In the rows, 128 means zero.
Where one turn sends some rows of the set: a few examples, then the rows asked:
sel: [159 143 129 141  99 115 142 113  83 128 116 135 153 111  93 100 129 143
 113 107 140 142]
vobiz: [142 129 132 139  89 127 145 123  81 113 136 162 136 106  84 109 116 136
 129 125 139 119]
pur: [129 117  98 118 123 118 128 128 166 162 127 105 147 126 141 148 158 101
 132 124 133 124]
Dut: [133 101 101 110 120 138 132 103 166 151 129 112 135 113 134 125 151  93
 134 125 133 131]
parep: [120 120 141 109 167 136 116  93 128 149 144 132 102 113 142 148 140 108
 139 135 121 115]
rozu: [105 119 144 119 155 112 110 104 139 130 129 143 101 118 129 153 112  93
 121 142 146 115]
nukis: [158 157 120 163  96 108 142 137  81 118 129 140 146 112 104 115 135 147
 132 118 130 138]
Leneb: [133 122 138 139 152 133 123 141 121 134 156 125 109 134 144 172 144 108
 128 165 111 125]
rog: [152 139 134 144  92 121 136 119 104 130 127 149 153  95  93 114 131 152
 128  95 148 116]
ropef: [129 111 122  95 115 124 127 107 157 122 140 115 106 122 141 133 150  97
 158 144 127 129]
zozer: [155 150 132 140  85 114 141 118  90 132 120 133 147 113  95 101 132 141
 112 110 137 153]
seve: [109 108 134 104 132 130 112  92 156 135 147 126 114 107 120 137 135 104
 149 148 139 108]
legu: [133 128 114 135 147 115 130 129 132 145 113 118 115 137 151 144 131  80
  93 136 125 162]
daf: [135  99 110  98 121 130 127  93 156 131 144 119 118 121 128 130 136  90
 152 141 128 125]
Ruzu: [152 145 126 152 100 117 136 118  78 130 122 128 150 114 101 112 110 145
 101 109 129 144]
duvup: [130 160 134 153 109 102 139 118  69 128 120 154 146 115  92 119 127 145
 128 123 141 126]
telad: [117 133 134 143 154 134 128 135 115 157 137 120 117 137 144 160 152 102
 105 163 114 145]
rosu: [129 126 113 134 122 126 132 141 154 158 122 100 140 133 148 148 169 102
 113 139 128 148]
Mezen: [118 121 148 135 151 140 120 111 125 126 154 141  99 121 139 163 143 106
 144 165 122 119]
mugo: [126 159 144 152 100 110 143 115  73 127 121 165 139 116  96 127 132 141
 128 122 143 127]
gizu: [131 124 111 127 130 103 113 133 176 145 117 108 131 116 144 145 136  99
 116 113 146 132]
befa: [119 122 140 121 144 127 118 156 128 136 152 114 106 129 143 160 146 115
 122 164 116 122]
pagus: [130 122 126 124 141 128 139 130 126 161 121 111 133 151 147 157 158  94
  99 148 122 151]
kelun: [152 158 127 172  96 112 138 120  79 110 129 145 140 114 114 131 121 148
 135 114 126 137]
bovek: [143  95 113 115 130 129 124 110 162 113 132 132 107 111 136 133 117  82
 133 127 137 126]
vove: [132 118 128 117 140 137 147 128 129 150 114 122 122 145 160 154 169  95
 113 137 122 145]
Ruk: [119 153 132 149  95 101 134 109  76 119 124 149 143 115  93 123 107 143
 129 124 142 121]
fari: [148 137 134 149  81 113 137 127 103 116 116 135 160 111 100 124 122 153
 118 101 149 120]
Nuz: [148 160 115 167  97 113 142 139  78 131 135 148 142 108 104 118 132 143
 128 117 124 139]
gef: [111 118  94 107 135 119 125 133 153 168 130 108 135 119 141 136 151 101
 128 127 126 118]
sifar: [148 133 129 144  98 122 149 117  75 107 127 161 141 112  90 111 122 137
 134 124 139 121]
sipif: [149 139 132 143  95 112 135 126  97 120 125 144 156 101  88 112 129 153
 131 106 150 111]
Fuzo: [145 124 116 148  91 127 150 110  84 111 122 158 149 111  97 116 109 134
 129 108 138 117]
puve: [126 131 127 154 149 114 120 148 135 118 137 138 101 127 152 171 130  95
 127 150 126 129]
sezu: [115 122 149 112 155 124 109  89 136 141 149 131 108 120 128 158 134 109
 144 149 132 111]

parep turns into ropef
Ruk turns into Fuzo
rog turns into zozer
Where do these go?
puve turns into rozu
pagus turns into Leneb
seve turns into Dut
duvup turns into sifar

Where one turn sends some rows of the set: a few examples, then the rows asked:
diro: [ 90 148 132 116 118 113 106 126 129 145 139 116 127  97 134 156 123  97
  94 122 131 118 163 148 134 139 121 125 129 102 132 121 127 108]
nin: [168 145 126 136 119 142 135 133 117  95 117 116 103 148 166 139 126 188
 149 165 118 148 115  98 121 120 150 133 124 146 147 136 134 157]
nubus: [166 146 113 116 112 141 137 113 118  94 100  95 121 135 141 127 109 176
 157 162 129 144 107 112 138 123 150 125 131 136 158 140 128 175]
Doguz: [163 144 110 115 113 143 137 113 112 100 100  99 120 135 140 132 103 171
 159 160 129 149 104 114 139 126 146 124 123 138 157 141 132 179]
sefiv: [ 89 160 141 120 137 133 128 119 144 159 139 112 106 122 109 149 118 101
 118 123 105 141 152 163 136 132 118 122 112 118 122 112 123 111]
dabed: [168 150 135 131 125 141 139 128 113  98 114 120  98 151 157 135 121 179
 154 158 106 159 111 102 130 121 151 131 114 149 148 132 140 155]
fibet: [ 92 154 138 116 117 110 108 124 136 136 139 112 127 100 132 146 131 101
  93 125 129 114 167 145 134 135 125 126 139  98 133 117 124 103]
tig: [164 146 115 113 115 142 139 112 113  99 100  99 118 135 137 129 103 170
 161 158 124 152 104 114 143 125 147 124 121 139 157 139 134 177]
dezuv: [ 84 147 120 124 131 141 120 124 136 169 141 112 113 113 121 166 114 105
 112 126 120 135 148 164 123 137 109 123 112 118 121 122 119 121]
Kagi: [111 145 134 124 123 140 122 136 154 135 150 120 139 117 125 135 128  96
  92 124 133 128 160 150 133 131 120 103 106 118 103 105 135 112]
mavip: [ 85 143 109 131 124 140 113 131 144 160 145 105 120 109 133 167 125 121
 102 135 134 119 153 158 110 135 109 127 129 112 120 125 107 122]
gepur: [171 125 108 105 134 114 133 145 106 113  90 108 117 125 165 140 104 160
 156 148 114 142 114  88 127 113 128 130 128 137 139 158 116 146]
resar: [111 144 130 127 120 141 119 138 157 132 151 117 141 115 130 137 132 101
  87 128 140 121 164 148 128 130 120 104 112 115 102 106 130 113]
Kero: [112 148 136 125 122 139 122 137 157 132 150 118 140 117 126 132 130  97
  91 126 133 125 164 149 133 130 122 104 110 117 102 104 133 109]
pezig: [ 93 156 142 114 119 110 110 122 136 137 138 114 124 102 128 144 129  97
  95 123 124 117 167 146 140 135 127 126 134 100 132 116 128 101]
luk: [ 91 150 133 117 116 112 106 126 134 140 139 114 128  98 135 153 129 101
  92 125 132 113 166 146 132 137 122 126 136 100 132 120 125 106]
larik: [111 146 134 126 121 138 120 137 159 129 151 117 140 116 128 132 133 100
  89 127 137 122 164 147 130 130 122 104 113 116 102 104 131 110]
ripan: [176 134 120 105 136 108 136 144 116 101  89 104 113 130 161 125 113 163
 155 149 109 138 120  83 131 106 136 132 139 133 139 153 115 138]
vubu: [ 90 151 136 114 120 113 109 123 128 146 138 118 124  99 129 153 121  93
  97 120 125 122 162 149 138 138 122 124 126 103 132 118 130 105]
Pon: [ 94 170 151 122 135 127 128 119 159 144 138 105 105 128 108 131 134 109
 111 128 106 131 162 156 138 125 126 126 130 112 123 106 116 104]
bez: [110 143 130 125 122 141 120 137 153 136 150 120 139 114 128 139 126  96
  91 125 136 127 161 150 130 133 119 103 105 118 102 107 133 113]
Kape: [174 133 123 101 139 110 140 140 108 111  88 109 110 130 156 129 103 153
 161 143 100 151 115  88 139 110 133 129 123 139 140 152 123 139]
Lemil: [165 141 120 136 119 144 132 134 111 101 117 118 105 145 168 147 122 187
 150 162 120 150 111 102 119 124 146 131 118 148 147 138 135 161]
Tuto: [168 150 134 133 122 139 138 130 119  92 115 118 101 150 162 133 127 185
 151 162 110 152 114 100 127 118 152 133 122 147 148 132 137 153]
Nuked: [ 95 166 140 128 128 127 122 123 167 135 140  98 112 124 121 132 145 123
 102 138 122 115 167 150 126 123 128 130 148 104 122 110 105 106]
rosib: [172 128 114 102 137 113 135 142 103 115  90 110 113 126 160 137  99 153
 160 143 106 149 113  89 133 112 129 128 121 140 139 156 121 145]
kul: [110 143 128 126 120 142 119 139 154 134 151 119 141 114 130 140 129 100
  89 126 139 124 161 150 128 132 119 103 109 117 102 108 132 113]
vufar: [165 143 109 116 111 143 135 114 115  98 101  97 121 134 142 132 105 174
 157 162 131 145 105 113 136 125 147 125 127 136 157 141 129 178]
bivi: [165 149 118 113 114 140 140 110 117  96 100  97 117 138 137 124 105 170
 161 160 123 151 106 113 144 124 150 124 125 138 158 137 133 174]
lur: [167 149 118 113 113 139 138 111 119  93 100  96 119 138 138 123 109 173
 159 161 126 148 108 112 142 123 152 126 130 136 158 137 130 174]
bolan: [ 91 154 142 112 120 111 111 121 131 142 138 117 121 102 126 147 124  93
  98 120 121 122 165 149 140 137 125 125 128 102 132 116 130 103]
tedog: [173 129 110 106 132 112 133 147 112 106  91 104 117 126 166 133 109 164
 154 151 115 137 119  83 125 110 131 131 137 133 139 157 114 143]
rus: [165 145 130 131 124 144 137 129 108 104 115 123  99 148 159 144 116 178
 156 158 108 161 108 104 128 123 147 130 108 152 148 135 142 159]
nibit: [163 141 122 134 121 146 135 133 107 105 117 121 103 145 164 149 116 181
 153 159 115 157 107 104 122 125 145 129 110 152 147 139 139 161]
Laku: [ 90 153 119 133 121 134 115 129 159 143 143  98 120 115 133 149 140 128
  98 141 135 108 163 152 112 129 118 130 148 104 121 120 102 114]
duzov: [176 137 125 102 138 108 139 140 114 104  88 107 110 132 156 123 108 157
 159 146 102 145 120  85 136 107 137 130 132 136 139 151 120 137]

dezuv turns into sefiv
tedog turns into gepur
rus turns into dabed
Where do these go?
larik turns into resar
vufar turns into Doguz
fibet turns into luk

Where one turn sends some rows of the set: a few examples, then the rows asked:
fakan: [131 145 127 142 162 131 113 100 132 103  92 174 121 112 126 117 126 134
  79 125 131 169 124]
Puv: [145 138  82 142 112 151 138 165 110  99 109 127 111 109 148 138 144 131
 160 127 136 133 118]
fotot: [125 126 138 160 135 145 119 121 148 101 144 127 158 137 117 110 148 139
 130 127 108 166 148]
fuma: [142 114 148 138 123 117 115 117 110 118  90 161 152 132  79 122 148 135
  97 120 113 134 102]
suvar: [141 121  82 113 123 152 134 159  95 116  84 142 100 101 109 140 135 130
 143 115 136 119 102]
Pifeb: [139 103 151 126 142 170 136 128 147  91 119 154 163 151  94 121 142 139
 112 111 112 155 110]
tibut: [120 117 139 134 136 117 142 111 144  89 119 163 122 126 142 106 128 151
  77  98 120 148  96]
rofo: [127 112  91 116 125 143 127 167 101 112  95 131  94 114 148 133 154 130
 149 114 140 112 103]
Gafel: [109 115 150 133 154 126 104 124 127 110 132 142 150 143 130  96 178 145
 124 119 112 142 128]
Non: [145 111  78 123 111 140 136 160 106 110 102 116  98  99 117 131 126 126
 153 105 127 118 125]
zari: [137 100 151 136 175 146 114 109 151 112  97 131 131 115 140 111 115 107
  92 109 114 138 149]
topib: [126 104 159 146 134 104  97 124 120 111 102 142 139 148 138 110 173 128
 110 121 121 127 120]
dogif: [149 106  88 117 135 158 121 164 111 103  83 124  93 113 140 139 136 113
 152 112 141 122 128]
mamob: [122 133 140 144 174 156 124 103 145 122  99 156 132 103 135 120 114 123
  80 127 121 155 125]
Fimo: [134 133 139 182 118 117 106 116 138 109 119 128 144 132 130 122 146 127
 116 139 119 160 144]
Niva: [113 116 145 132 153 139 147 107 146 117 117 154 133 106 133 109 115 140
  75 105 109 136  99]
Tugov: [158 121  77 122 113 138 141 158 105  95 104 124 106  98 119 127 125 129
 155 103 125 120 127]
vubep: [144 108 133 129 151 138 118 112 141  96 126 133 151 123  85  99 126 132
 120 100 101 155 160]
tedoz: [129 118  77 117 123 143 145 158 116 100 107 129  85  99 148 127 127 136
 140 101 135 124 110]
botiz: [151 108 132 151 128 103 116 105 139  96 114 126 131 117 106 104 115 124
 103 100 106 147 158]
zof: [139 122  90 114 130 136 126 166  96 101  97 137 101 113 153 125 160 131
 154 113 136 112 109]
nub: [125 117 155 173 136 138 113 119 142 132 119 116 154 124 135 121 140 116
 115 137 109 139 142]
Kan: [114 118 136 124 146 142 146 116 149  89 144 154 143 129 118  98 135 159
 101  98 108 157 111]
kam: [115 101 165 146 141 121 111 121 125 138 112 130 151 128 130 110 157 125
 107 122 106 112 116]
rofu: [125 114 159 144 136 142 126 118 121 141 100 150 161 120  94 126 141 128
  95 130 107 125  98]
ziza: [139 128  78 118 121 138 149 159 110  90 112 136  96  99 150 122 133 142
 144 102 131 123 107]
Feva: [144 147  75 124 138 151 128 155  99 103  91 147  99  97 142 134 141 131
 147 126 141 136 118]
Subi: [112 145 129 131 175 152 118 109 138 102 123 167 138 120 124 105 145 148
 102 124 122 174 129]
Dabig: [126 102 163 141 140 162 145 123 149 116 107 150 153 133 125 130 127 128
  87 118 113 133  88]
Difo: [155 129  82 113 125 149 133 160  89 106  84 146 111 102 111 136 140 128
 150 116 132 120 108]
Defim: [133 129  82 143 108 154 134 165 112 113 105 122 103 109 139 145 141 129
 156 129 137 131 114]
lelen: [158 118  88 123 115 166 149 169 116  86  97 135 112 117 136 143 131 126
 151 112 135 128 105]
nuzut: [161 113  89 111 139 155 126 164 107  90  82 134 101 114 142 134 139 115
 153 109 138 121 126]
kugif: [145 109 153 150 116 150 142 126 147  91 103 158 150 150 114 136 132 134
  91 119 123 153  90]
vufiz: [128 120 146 121 155 143 108 119 114 117 108 163 162 135  79 109 163 142
 115 122 110 145 118]
zigin: [138 108 143 114 186 155 102 116 141  91 103 152 139 136 119 104 145 125
 111 108 119 157 150]
Ful: [146 113  86 124 117 172 147 167 121  99  93 132 100 114 133 149 125 125
 144 114 140 130 104]
senu: [133 138  73 126 136 153 125 154 104 114  90 137  89  94 138 138 133 127
 144 125 143 136 122]
lod: [135 111 141 155 146 126 117 105 141 127 115 118 143 101 111 107 112 116
 103 114 100 136 157]
zab: [157 103 144 136 164 139 104 112 147  85  82 147 124 136 133 118 124 109
  94 108 128 155 149]

mamob turns into rofu
tedoz turns into rofo
fuma turns into botiz
Where do these go?
fotot turns into Subi
zof turns into nuzut

